A state moves one step at a time under one of 6 hidden systems, and each row is a state written as 20 numbers. Each run below is a few steps of one system.
path 1, Peka:
[[ 52  16   0 -49 -30  54 -42  -9 -15  16  -4  26 -22 -15   6 -32  46   7
   -2 -70]
 [ 43  52 -60 -26  32  26 -23  27   1 -12  -8  24   0 -38  41 -23  52  39
    2 -14]
 [-15  11 -78 -11  70   8  37  28   9  -4  -4  -7  44  -6  47  -7  55  -9
  -14  11]
 [-46   8 -29  14  68 -46  70 -47   3 -10  36 -18   5  -8  14  13  22 -35
    1  15]
 [-54  -2  58  -6  30 -27  65 -47   2   4   4 -31 -38  22 -10  48   1 -16
  -13 -39]
 [ 11 -15  68 -19 -25   6  10 -60 -39  -1  -7  -4 -47  11  25  15 -14 -26
   -6 -77]
 [ 32  37  44 -22 -21   9 -68  -3 -45 -32 -13  10 -33  -9  56  -1   2  23
  -13 -61]
 [ 16  16 -17 -30   3  21 -84  38 -31 -14   0   0  36  10  60 -36  49   1
  -19 -19]
 [-20  36 -52 -17  35 -17 -38   2   7  -8  50  -5  34 -13  12 -49  72  -8
    2  25]]
path 2, situ:
[[ 16  77  -6  27   8  -4 -19  38  17 -40   6  23 -21 -55  -2  11 -27  51
   24  31]
 [ 42 -66 -47   2 -27  32  17  45  13  15 -49 -16  21  43  22 -25 -14   1
   -8   2]
 [ -5  43   0  41  31 -29  -1 -32 -31  -5  31 -42  24 -55  52 -40 -30 -45
   15  26]
 [-14  -6  38  22   7  16  37  56  26  27 -66 -37 -14  32 -23  56 -31  42
  -12  10]
 [ 17 -58   2  22 -32  -9 -10 -76 -35  58   8   3   9 -11   0 -29 -27 -58
    8  18]
 [-10  62  35  29  -8  -9 -33  25   9 -15   0  31 -30 -38 -32  36 -39  48
   14  35]
 [ 38 -77 -47  -8 -51  24 -21  36  11  23 -35  25  22  40 -20 -11  -8   5
   -6  23]
 [  4  54 -28  37  23 -26 -31  -9 -15 -26  47   0  26 -59  36 -45 -14 -28
   26  48]
 [  2   2 -13  18  22  29  39  81  40  17 -64 -38   1  29  -8  27  -4  49
   -8  20]]
path 3, bune (9 x 20):
[[ -1 -63  10 -39 -44   1   0  18  11 -41   0  48 -20  72 -36  37  13  -1
  -13 -26]
 [ -5 -14  -7  11 -33 -66 -26 -24  -1 -74  74  13  -9  21  -6 -25 -20 -31
   19  34]
 [  3  50   6  22  19 -28  11  56  36 -69  18 -55 -32  31   7  -3   3  38
   15  22]
 [ 21  19 -45  21  18  18  20  18  24  22   3 -74  34 -16  23 -76   2 -24
   18  20]
 [  1  60   6  18  47  10  -9 -28 -28  71 -34 -32  -6 -65  31   2  10  31
   -5   1]
 [ -2 -27 -13 -33  -3  64  18   1   5  71 -63  25  18  -5  -7  17  15  16
  -29 -58]
 [-30 -34   9 -14 -31  -5 -28 -67 -29  21   8  82  12 -31 -15  23 -17 -28
  -15 -24]
 [-32 -20  39 -16 -24 -11   4  25  14 -61   8  57 -22  50 -39  69  -6  14
  -10 -20]
 [  3 -41  -5  16 -30 -19  11  22  14 -70  56  -3  15  48 -21 -30 -14 -61
   25  33]]
path 4, Peka, 9 rows:
[[-12  13 -36 -33 -38   6  13 -43  40  30  18  -4 -11 -40 -23 -67 -11  15
    5 -59]
 [-17  47 -22 -26   6  55  37  34  42  -7 -22  34  11 -56  -6  -9 -18  23
   -7 -65]
 [ 19   7 -17   5  41  60  47  23 -17 -19  -9  61  44 -39  22  20   6 -51
   -2 -18]
 [  8  23  11  34  67 -13  17   3 -41 -29   6  40  -6 -11  24  69  25 -21
    6  49]
 [ -3 -43  31  14  33 -38   7 -11 -40   4  -9 -27 -19  73  16  57  42 -12
  -13  32]
 [  5 -35  15   1 -32 -73 -20 -71 -20  -4  24 -47 -57  49  15 -10   1   6
    3   0]
 [-20   8  25 -28 -55 -21 -32   0  25  -9  -5 -60 -35  29  10 -41 -15  46
  -14 -55]
 [  4  22 -10 -30 -39  43 -24  11  19   3   6 -19  31 -29  15 -85 -20 -19
   -1 -63]
 [-14  79 -14  -6  28  47 -19  35  20   3  17  33  43 -75  -5 -33   9  -6
   10 -11]]
path 5, kufi:
[[ 11  26  49  19  12  23  13  74  26 -39 -10  10 -31  38 -49  59   9  17
   17  24]
 [ 93 -30 -53  18  -1  18  46   7  -8 -44 -12  16 -24   6  36 -13  -6 -24
   26   8]
 [ 28  77  13  18 -19 -14 -18 -16   7 -35  36 -13 -49 -54   6 -36 -27  24
   36  -4]
 [-24   3 -37  -3 -17   0   0  51  35 -11 -18 -64  42   9  40 -60 -32  17
  -14 -19]
 [-32 -22 -19  35 -22 -20   8 -50  15  67  -3  -2  23 -50 -37 -21 -59  -7
    7  40]
 [-41  12  52   7  -4  38  -5  71  33  22 -34   4  21  22 -61  46 -15  20
  -10  13]
 [ 58 -59 -35  16  -7  38  32  17 -16  -2 -30  68  10   5   2  28 -13 -28
   12  27]
 [ 33  63  28  19  -2  -1 -23  12  -4 -59  30  53 -47 -32 -13  27  -8  19
   30  17]
 [ 22   4 -51   2   1 -15  12  58  19 -82   2 -24   9  25  58 -33  -6  10
   -1   2]]
path 6, situ, 9 rows:
[[ 19  -4   3 -26  -5  29 -59  18 -30   8  18 -35  37  26  36 -58  52 -42
   -4 -17]
 [-50  64  21 -13  63 -14 -37  10 -16  21  -6 -43  16 -11  38  14  51  26
  -25  -5]
 [-38 -42 -24 -33  22 -10  25 -41   0  74 -44  -7  -1  18   4  33  37  29
  -39 -26]
 [-29   9 -19 -13   6 -34  30 -93  -6   9  28  56 -31 -59  -5  14  -7   1
    0 -27]
 [ 10 -10  -9 -24 -30  18  43  14  36 -56  -9  73 -40   6 -30  44 -21  33
   -2 -51]
 [ 38 -38 -11 -15 -33  12   5   3  -9 -77  45  28   5  24  23 -37  -1 -67
   17 -27]
 [ -4  53  44   9  27   0  -9  60  -3 -77  35 -32   0  38  19   3  25 -22
   14   3]
 [ -4 -30  25 -11  17   6   0  14  -1  32  -4 -79   5  75  -6 -12  59 -25
   -9   0]
 [-33  42  33  -3  29 -28 -19 -71 -11  58  30 -47 -18 -24 -14 -15  39   1
    0  -5]]
path 7, bune, 9 rows:
[[  0 -38 -16  31  -3 -28  34   3 -26 -53 -18  17  16  -6  67  17 -70 -28
  -10   8]
 [ -2 -38  18  48 -12 -36  61  -5  11 -10 -30 -46 -29  29   7  25 -74   6
    4  28]
 [ 35 -30  19  37 -39  -6  18 -22  21  44  -6 -60 -44  24 -54 -22 -35   4
   29  39]
 [ 55  30  32  11 -39  13 -70   2  -3  44   2 -16 -48  -4 -44 -25  19  37
   24  24]
 [ 38  20 -21 -24 -33  38 -94  46  -6   7 -14  38  14 -10   7 -28  25  38
   -3  -9]
 [-19   8 -53  -6  -3  -3 -61  33 -17 -22 -17  59  58 -35  51  -3 -17  23
  -27  10]
 [-40 -20 -45  22  21 -19  38  32  15 -24 -37  35  35 -11  20  43 -51  22
  -23  27]
 [  2 -39 -22  46   6  -8  90 -12  28   6 -14   6  -3  -9 -34  27 -55 -23
   20  45]
 [ 61   2  44  44 -10  18  45 -23   5  14  -2  -3 -65  -5 -51  19 -21 -16
   41  29]]
path 8, depa, 9 rows:
[[-15  57  30 -11  71  14 -29 -16 -36  54 -11  -8   2 -25  20  29  70  10
  -13 -10]
 [-20   5 -28 -16  47 -20 -39 -19 -35  36 -32  41   6 -11  32  53  54  45
  -34   9]
 [-33 -34 -60 -30   2 -54 -18 -27  -4 -25  -1  58   1   9  24  34  18  45
  -35  -1]
 [-29 -23 -35 -33 -22 -43  19  -3  32 -92  41  47 -15  28  -3  14  -1  10
   -9 -28]
 [ -5  11  18 -22  -7  -9  30  15  29 -91  64  -7 -28  41 -17 -21  25 -36
   17 -36]
 [ 10  62  57  -3  40  12  16   3  -8 -34  49 -40 -34  11  -8  -7  52 -35
   26 -22]
 [ 12  70  45   2  62   7 -32  -1 -31  25  -1 -43 -25  -6  20  18  70  11
    4   6]
 [-18  35  -6 -10  44 -28 -58 -25 -37  46 -24  -4 -10 -22  37  28  51  58
  -28   6]
 [-48  -4 -44 -34   3 -41 -42 -10  -1  -2 -21  50   3  -9  26  36  13  72
  -44 -14]]
path 9, kufi (9 x 20):
[[ 54  -1 -59  -3  15  53  42  53  39  12 -29  17  -6   4 -22  -6  38  27
   15   6]
 [ 25  44 -45 -10   2  23  45 -20  30 -15  16  57 -23 -76 -13 -13 -12  10
   21 -35]
 [-49  38 -10 -17  -1  10  28  37  31 -64   1   7  29 -30  32 -14 -47   8
  -15 -61]
 [-44 -33 -11  31  -9 -39  27 -24 -11 -20  -4  -6  38 -23  42  -8 -86 -31
  -15   8]
 [-35   3  74  52 -11 -35 -13  16  -5   0 -16 -33  -7  18 -18  40 -63   5
   -1  46]
 [ 57 -56  12  40 -25  14  -2  44  -5  10 -45 -22 -16  60 -10  23 -19   6
   10  56]
 [ 90   7   0  21 -35  16 -27  -2   0   5   6  28 -60  -9 -50  -7   5  19
   43  43]
 [ 39  41 -34 -20 -20  39 -26  65  41 -37  14   6  -1  -1 -16 -47  26  26
   19 -12]
 [-10  16 -83  -3   0   4  16 -10  34  -4  30  23  43 -58   7 -63 -16 -16
   13   5]]
path 10, depa, 9 rows:
[[ 49  -8  26  20  -5  61  25 -15 -16  63 -48  34 -19 -33 -28  33 -24  -4
   10 -11]
 [ 72 -61 -23  16 -27  29 -35  -7 -47  44 -43  22  17   2  35 -13 -10 -23
   -1  20]
 [ 12 -29 -29  42 -29 -28  -7 -22 -22 -14  -1  26  25 -40  33 -18 -81 -24
    8  40]
 [ -8 -31 -16  37 -30  -2  21  69  39 -35 -20 -25  34  31  -7 -17 -67  -5
    1  42]
 [-28 -27  10  18 -32  -6  45 -16  45  30  14 -69   9  14 -47 -50 -46 -33
   16   8]
 [ 32  13  50  25 -17  53  48   9  29  42 -31 -15 -38 -17 -64  11 -32  -2
   26  -9]
 [ 73 -24  12   5 -22  58 -31  -8 -33  81 -39 -16  -5  -3   0 -26  11 -14
   11  -3]
 [ 35   4 -16  31 -16  12 -33 -35 -46  42 -27  37  19 -72  40 -11 -57 -14
    1  21]
 [  3 -37 -39  29 -15  10 -18  63  -1  -6 -46  12  60   2  31  -7 -51   1
  -15  38]]
path 11, dile (9 x 20):
[[  1  35  35  39  71 -15  62  12 -13 -21  -3 -56 -29  15  24  42  16 -13
   14  28]
 [ 36 -19  37   3  11  35  47 -10 -23  32 -42 -68 -17  23  47  -8  -2 -31
   -4 -48]
 [-32  26  59 -10 -30  -1 -42 -39 -17  36 -21 -37  -9 -29  28 -17 -42   9
  -21 -61]
 [-14  -6 -23 -25 -53  23 -65  47  19   4 -37  25  38 -15  15 -30 -32  42
  -26 -32]
 [-24 -27 -50 -23 -41 -18 -50 -25  14  -2  45  68  32 -20 -36 -36   2 -10
    0  14]
 [-29  22 -43  14  35 -28  -3  37  36 -34  36  37  13   6 -46  22  34  22
   10  71]
 [ 51 -28 -20   9  38  13  70  -5   6  -1  15  -3 -31  43 -30  16  58 -33
   30  34]
 [ 16  35  59  29  46 -13  53 -38 -21   7   1 -44 -68   0   5  40  13  -9
   20  -2]
 [ 42   3  40   6   5  37  24  20 -27   5 -63 -43 -26   6  61  14 -30  11
  -14 -51]]
path 12, dile, 9 rows:
[[ 17  26  14  46  17  -7  64  39  18 -69  -3 -37 -17   6  28   4 -52 -15
   18  13]
 [ 10 -19  31   8   0  44  43  -4 -17  -7   7 -42  33   6  24 -41 -29 -93
    9 -37]
 [-64  42  68  -2  12  27 -41  11 -14  46  -5 -28  54 -24  -3  -8  -7 -26
  -21 -20]
 [  6 -24  -6 -21 -27  51 -63  35  -5  75 -50  18  40   2 -19  -4  18  23
  -23  -3]
 [  0 -17 -27  -1 -36 -32 -55 -53  -2  52   7  57 -20 -31 -47   5  -2  38
    3  38]
 [ 24   2 -59  30  -5 -34  18  31  36 -32  -7  34 -28  -7 -25  29 -24  59
   15  64]
 [ 41 -36 -30  29   1 -11  86 -23  16 -48  33   5 -26  15 -10 -12 -21 -53
   34  21]
 [-28  38  59  34  44  -1  62  13   2 -35  22 -44  -1   0  -1  17 -23 -51
   15   4]
 [ 15 -13  54  -1  10  71  14  41 -19  31 -43 -45  30  25  22  -4   2 -52
  -13 -39]]

Which system made each of these runs?
path 13 (2 x 20):
[[ 57 -31  18  39   9 -33  17 -69 -50   2  15   7 -54   6  16  26   0 -36
   23  43]
 [ -5  -6  36  13 -14 -50 -30   8 -11   2 -40 -46 -49  43  20  36 -18  70
  -19  12]]
 : Peka
path 14:
[[ 34 -40  15 -16 -15  31 -57   3 -45   8  20   7  33  36  19 -32  48 -66
    1  -2]
 [-12  42   5  44  34 -24  -7 -29 -27 -17  40  34  19 -64   9   5 -27 -38
   17  56]]
 : depa
path 15:
[[ 29 -31  -6  13  37 -13 -18  27 -48   0 -40  -5  -1  54  54  51  45  15
  -21  32]
 [ 26 -66 -77   0  -4 -53  21 -51 -10   6  -6  -2 -18  21  34 -12   6  14
   -8  20]]
 : bune
path 16 (2 x 20):
[[-16 -25  -2  -4  23  -2  13  37   3  -9   2 -85  32  67  34 -31  34 -34
  -12   2]
 [-19  40   8  13   9 -39   5 -67   1  16  60 -59 -14 -33  -4 -59  -3 -34
   24   5]]
 : Peka
path 17 (2 x 20):
[[-11 -25  81  -9 -47 -11 -27 -35 -34 -23  18 -18 -21  29  21  -7 -34 -45
   -5 -53]
 [-40 -19  60  -8 -29 -40 -51  25  -2 -25   9 -56  -3  79   0   7   0   4
  -17   2]]
 : bune
path 18 (2 x 20):
[[-25  14  59   2 -33 -43  12 -16   8 -74  34 -33 -47  23  10  -5 -46  -9
    7 -36]
 [-25   2  45   6 -21  -7  -7  43  32 -20  18 -90  10  56 -14 -48 -19 -19
    7   1]]
 : bune
path 19 (2 x 20):
[[ 14  57  25  37  16  37  28  32   1 -29   3 -29  19 -51  26 -30 -52 -40
   22  -5]
 [-12  32  50  38  44  40 -19  27 -38  43 -18  -1  47 -32  10  21  -8 -42
    1  34]]
 : Peka
path 20 (2 x 20):
[[-90   9 -19 -32  15   1  47  -5  51 -18  27  33  38 -17 -39   3   1 -12
  -14 -46]
 [-44 -31  25 -37  12  28  16  41  25 -13  -6  39  18  55 -50  57  44  -8
  -21 -26]]
 : dile
path 21:
[[-52  60  51  -9  28  43 -13   4   9  32  22  -2  39 -39 -36  -9  17 -34
   -1 -22]
 [ 16  -2   4 -20  10  72 -30  41  -3  64 -53  43  27  -5 -22  35  39  20
  -18 -11]]
 : dile
path 22 (2 x 20):
[[-29   9  17 -33 -24  -1  14 -73  -4  -6  18  37 -11 -48  12 -15 -31 -25
   -8 -87]
 [-64  14  -5 -23   5   8 -27  64  17 -42 -24  48  44  -1  24  32 -18  29
  -38 -31]]
 : dile
path 23 (2 x 20):
[[ 45  23   3  18  -1  44   4  40  33  54 -12 -58  -7   8 -50 -36  28   7
   29  28]
 [ 50  40  -6   2  13  38 -68 -15 -39  61  -7  23  12 -55  14 -28  37   1
   12  13]]
 : bune
path 24, 2 rows:
[[ -5 -11  -5  -3 -30 -55  14 -49  37  12  37 -34 -67  29 -65 -14  11  27
   21  20]
 [ 45  43  23  12 -12  11  25  46  44 -60   9 -24 -69  22 -28  -1  -8  36
   34 -10]]
 : dile
path 25, 2 rows:
[[ 26  44  32 -38  -5  59 -43  -9  -8  51  -8   2 -28 -22 -23 -14  51  17
    3 -56]
 [ 50  25 -53 -31  22  46 -19  -9 -12  39 -27  32  -4 -42  31 -14  57  28
   -8 -30]]
 : Peka
path 26, 2 rows:
[[ 35   8   9 -43  13  40 -11   7  -5  32 -24  29 -40  20 -24  35  81  33
   -6 -35]
 [ 70 -12 -75 -21  20  -2  22 -27 -12  -3 -14  13 -40  -9  47  -8  49  23
    1 -18]]
 : Peka
path 27:
[[ 25 -30  -8  45  -3   2  36 -13   1   3  26 -47  27   7   0 -55 -38 -76
   29  41]
 [ 35  49  54  38  33 -13  -7 -17 -32  31 -23 -53 -60  -6  11  31   9  29
   16  30]]
 : bune
path 28:
[[ 85  46  16  42  15  11  32  -2 -10 -29   6 -13 -72 -18   0   8   0   8
   43  23]
 [ 85   7   5   3 -25  54   4  19 -13  -2 -29 -37 -25  -6  43 -48 -15 -13
   13 -42]]
 : bune
path 29 (2 x 20):
[[-52 -10  -2   1  38   7  88  23  28 -32   6 -34  37  20  12   1 -17 -49
   -9 -25]
 [ -4  -8  67  12  31  31  70 -23 -11  17  10 -28  -6  16 -26  18   6 -80
   12 -21]]
 : situ
